Each named move below is a turn or a mirror, shown by a few rows before and after it. Which moves, in which order, take the first row of each later pair to the second? The first pair is answered.
murik (before -> after):
[ -4  -6  12  -7  -3   0  -5   3  -5 -16   3]  ->  [ -4  -7  13  -8  -4   0  -6   2  -4 -16   2]
[ -1  -1  11 -17  11  -8   4  -3   2 -10 -13]  ->  [ -5  -2  11 -15  10  -8   5  -3   3 -10 -13]
[ 16   0  11   2  -5   0 -18  10   0 -16   5]  ->  [-16  -1   7  14   0  -5   0   6  -7 -21  10]
gobo (before -> after):
[ 12   2   1  -6 -12  10 -17  13  -3  13  -2]  ->  [ -5  -1   9   8  -7  -3 -11   9  -2 -23  14]
[  9   3 -13  11  -3   8 -16   4   1  10   3]  ->  [  2   1  -5  14  -7   3 -21  10   0  -5   9]
[  8   6   4   2  -3  11 -12   6   1   8   8]  ->  [  1   5   7   6  -1   5 -10   3  -1  -6  15]
[ 7  5  2 11 -5  8 -9  8  2 -5  9]  ->  [ 6  8 -1 17  1  4 -2  0  3 -5 11]
binef (before -> after):
[ -6  -2   2  -2   4   9 -11  12  -2   2   0]  ->  [  4  -1   5  -9   7   7 -11   8   2   2  -4]
[ 16   5   4   0  -4  -3  -8  -1   7 -11   5]  ->  [ 11   4   3   4  -2  -6  -3  -3   7 -16   8]
[-19 -18  10 -12   3  -3 -10  20   3  11 -19]  ->  [-12 -19  14 -16   6  -9  -7  12   6   8 -21]

Between the rows of a pair lie two moves.
[  8   4 -12  -9  15 -26  20  -8   9 -17  -5]  ->  [ 26   4 -10 -24   5 -14   4   3  10  -1 -16] | murik then gobo
[ -2   4   7  15  -3  -3 -18  14   2  -9  22]  ->  [  5   4   2  20   6  -8  -7   0   5 -10  24] | binef then gobo
[ 0  5 -4 -1  5  6  9 -7 -1 15 -1]  ->  [-15   0   3  -4  -5   7  -1   7  -5   7   0] | gobo then murik
[-23  -9  10  -3  -2   7   5   9 -16  11 -12]  ->  [ 16  -6  16 -12  -6   8 -15   6  -6   7 -14] | gobo then murik
[ 35   9   8 -10  -2   1 -17   3  10  -1  -3]  ->  [-24   7  -7  16  -9  13   4  18 -10  11   7] | murik then binef
[-11  -3   4   9   3  -8   9  -2  -1 -15  11]  ->  [ 11  -2   9   3   2  -9  -3  -2   5 -19   9] | murik then binef
[27  8 -7 -8 -3  3 -9  0  9  2 -8]  ->  [ -7   7 -17  -3   1   9   9   5  -1  21 -12] | murik then gobo
[-4  4 -4  4  7  1  9 -6 10  6 -4]  ->  [-13   1   7   1   0  -1  -3   6   9  -7  -4] | gobo then gobo
[-10  -3 -12  30  -6  -1   9  -3  -4 -14  11]  ->  [  1  -4  -8   7 -21  14 -15  19  -5   7  -6] | gobo then gobo
[  2   3 -12   7  11   3  19 -17  -3  17   0]  ->  [-24  -2  -4  -3  -3   9   4  10 -11  17  -7] | gobo then murik
[ 9  8 -9 19 -5 -2 -4  7 -4 -4 20]  ->  [28  9 -7  3 -1 -4 -8  1  3  3 10] | binef then binef
[  4  -3 -10   7 -11  18  -9  16  -3  14  10]  ->  [  0  -2 -14  20   2   7  10  -1  -3   1  20] | gobo then gobo
[ -1  -1   1  14  13 -13   5 -20   6  -7   0]  ->  [  1  -4  13  -5  -7  -2 -25   9   6  -3 -12] | gobo then gobo
[ 14   6 -11  14  16  -3  19 -24   4  -2   8]  ->  [ 31   5  -1 -12  -5  12 -16   6   7  12  -7] | murik then gobo
[13  3  2 -4 -3  3 -3 -2  5 -1 -2]  ->  [-1  3 -4 -3 -1  5  6 -2 -1 10 -4] | murik then gobo
[ -3   1 -10 -16   3 -11   9 -10  -5  13 -15]  ->  [ -9   0  -5 -19  -4  -6   1   1  -8  14 -17] | binef then gobo
[ 7  4 -4  4 -8 -1 -6 -6  6  8  5]  ->  [ -1   4  -5   1 -10   1  -5  -1   4  14   2] | murik then gobo
[-20   1   1  -4   0  10   2   6  -3  17  -1]  ->  [-15   0   6 -10  -3  10  -6  11  -2  16  -4] | gobo then binef
[ 14   4   8   1   3  -4  -5 -11   4  -8   1]  ->  [-13   2   0  16  -2   3   0  -1  -7  -3   8] | murik then binef
[ 12  -2   3 -11   1  -6   1  -5  -1   1  -9]  ->  [ -2  -4   8  -4   0 -10   3  -3  -4 -14  -1] | gobo then binef
[ 13   5   1   1 -11  11 -22  17  -4  10   2]  ->  [ 16   2  13  -6   3 -11 -16   0   5 -21   4] | binef then gobo
[  5  12  -8  15  -6   7   2 -16  -9  20  -7]  ->  [-21   7   3  11 -17   6 -10   5 -15   5  -5] | gobo then murik
[ -3  -6 -20 -10  15 -14  17 -20   5   3 -12]  ->  [ 11  -8  -5 -28  -4  -8 -17   5   7  -2 -20] | murik then gobo
[  6   9 -10  -6 -18  16 -19  18 -13  32  -5]  ->  [  2   5   8  -6 -23   4 -33  28 -10  -4   5] | gobo then binef
[-20 -10  -1  16  -4  13  -1  16  -7   0   8]  ->  [ -2  -9   6  23  -3   6  -4   7   0 -20  15] | murik then gobo
[ 7  1 -6 -1 -1  0 -1 -4  0  6 -4]  ->  [ 5 -1  1 -4 -1 -4 -5  0  1 -7 -5] | gobo then binef
[-21  -8  -4  -6   0  10   3   8  -2  10  -6]  ->  [  7  -7   4 -14  -4  10 -15  11   6   6  -9] | gobo then murik
[  3   8  17   3   4 -11 -11  -8   7 -13   7]  ->  [ -5   9  12  12  -6  -1 -18   6   0  -5  12] | binef then binef
[  3   2  -5 -17   1  13  -2   5  -2  37 -18]  ->  [ -8   0   0 -19  20  -7  20 -17   3  18 -17] | binef then murik
[ -5  -3   2   1  10  -5  16 -21  -3 -13   1]  ->  [ -2  -4  12 -20  -9   6 -13   8  -3  -7 -11] | gobo then gobo
[ 21   7  -6  14   4  -7   1 -18   6   4  -2]  ->  [ 10   1  10   9 -10 -10 -19   4   4 -17  -2] | gobo then gobo
[  0   5 -11  18   0  -1   7  -7  -2   8  11]  ->  [ 15   3   0   6 -12   5 -16   7   1   6   6] | murik then gobo
[ 13   4   6 -24   1  -2  -6  -3   6   3  -7]  ->  [-15   3  -4 -18   6  -3  11  -6  -2  13  -7] | murik then gobo
[-1  1  2  7 -3 -1 -6 -3  2 -9  5]  ->  [ 5  1 -2  1 -5  5 -9 -2  3  7 -2] | gobo then gobo
[-15 -11  -7  -3   5   5  12  -1  -3  11  -5]  ->  [  3  -9  -4 -10   2  10   1   3   1  17 -10] | binef then murik
[-32   3   6  -6  15 -22   7  -5  -8 -23   2]  ->  [ 18   6   9 -11  17 -23  -7 -17   6 -30   2] | murik then gobo
[ 8  2  1 10 -4  7  2 -9  0 -6 12]  ->  [  9   3   5   4 -11  10  -9   1  -1  -3   7] | gobo then gobo
[-14  -4   4   8  -2  -6  -1   4   1 -12  11]  ->  [ 10  -2   9  -3  -2  -6  -9   3   8 -12   6] | murik then binef
[-18   3  14  -1   5 -23  14 -11   2 -23   6]  ->  [ -2   5  19   1  -2 -21   3  -7   6 -32  11] | murik then binef
[20  7 -9  0  1  8  2  1 -5 23 -4]  ->  [ -7   2  -2  -2  -9  11  -5  19 -11  18  -6] | murik then gobo
[-27  10  -5  -3  -5  -1   3  -9  -2   7  24]  ->  [ -9  13  -8 -18  -6   7  -4  -9   2  27  13] | gobo then binef
[ 9  1 10 -6  8 -3 -4  6 10 -4  2]  ->  [ 6  3  2 -1 13 -4  7 -3  8  3  4] | binef then gobo
[ 3 -6 -3 -8 11 -3 10 -6 -1  1 -7]  ->  [17 -5 -1 -9  5  1  0 -2  0  0 -6] | binef then murik
[ -3   0  17 -14  -2 -10   2   1   5 -16   2]  ->  [ -5   4   0   1   8  -5  22 -14   3   2   6] | binef then gobo
[-30  11   0   3  -3  -5  12  15 -11  -4  12]  ->  [ 23  13  12 -22   2 -12  -7   2   9  -8   2] | murik then binef
[-12   0  -5   8  -9   9  -3  15  -9  10   2]  ->  [ -8  -3  10   2  -8  -5 -11  13  -3 -16   6] | binef then gobo
[-4  0  5 -7  9 -9  5 -8  6 -5 -6]  ->  [-17   1  -1   8  -4   4   0   8  -3   4   1] | binef then binef
[ 13   9 -13  -6 -11  16   2   2  -5   6  -7]  ->  [  7   8  -9  -6   3  -2  17 -15  -1 -13  -3] | binef then binef
[ 11  30 -11   4 -17  17 -11  12  -5   6   6]  ->  [  4  31 -13  20  -5   6   9  -7  -4 -11  17] | gobo then gobo
[ 21   3   2  -5  -7   5 -20   8   2   1   3]  ->  [-12   1  -6   6  -9  11  -9  15  -9  13   6] | murik then binef
[ -4   4   1   7  -3  -6   0   4   2 -17   7]  ->  [13  7 -9  5  4  0  7 -8  5  3  4] | gobo then murik
[ 22   3  12  15  -4  -3 -19   2   5 -24   6]  ->  [ 37   8  -2   8  -1   9 -13  -5   6   8  -4] | gobo then gobo
[ 15  -3   3   4  -8  -6  -7   7  13 -15   4]  ->  [25  1 -5  3 -3  0  1  0 14  3 -1] | gobo then gobo
[-27   2 -16  18  -5  12 -10  16 -13  15  -1]  ->  [ 19   3  -6 -21  14  -6 -12  -8   6  16 -24] | binef then binef
[  0   1  16 -15  -5  -9 -12  12   4 -10  -6]  ->  [ 15   3  11  -4   4 -15   1  -9   9 -16   2] | gobo then murik
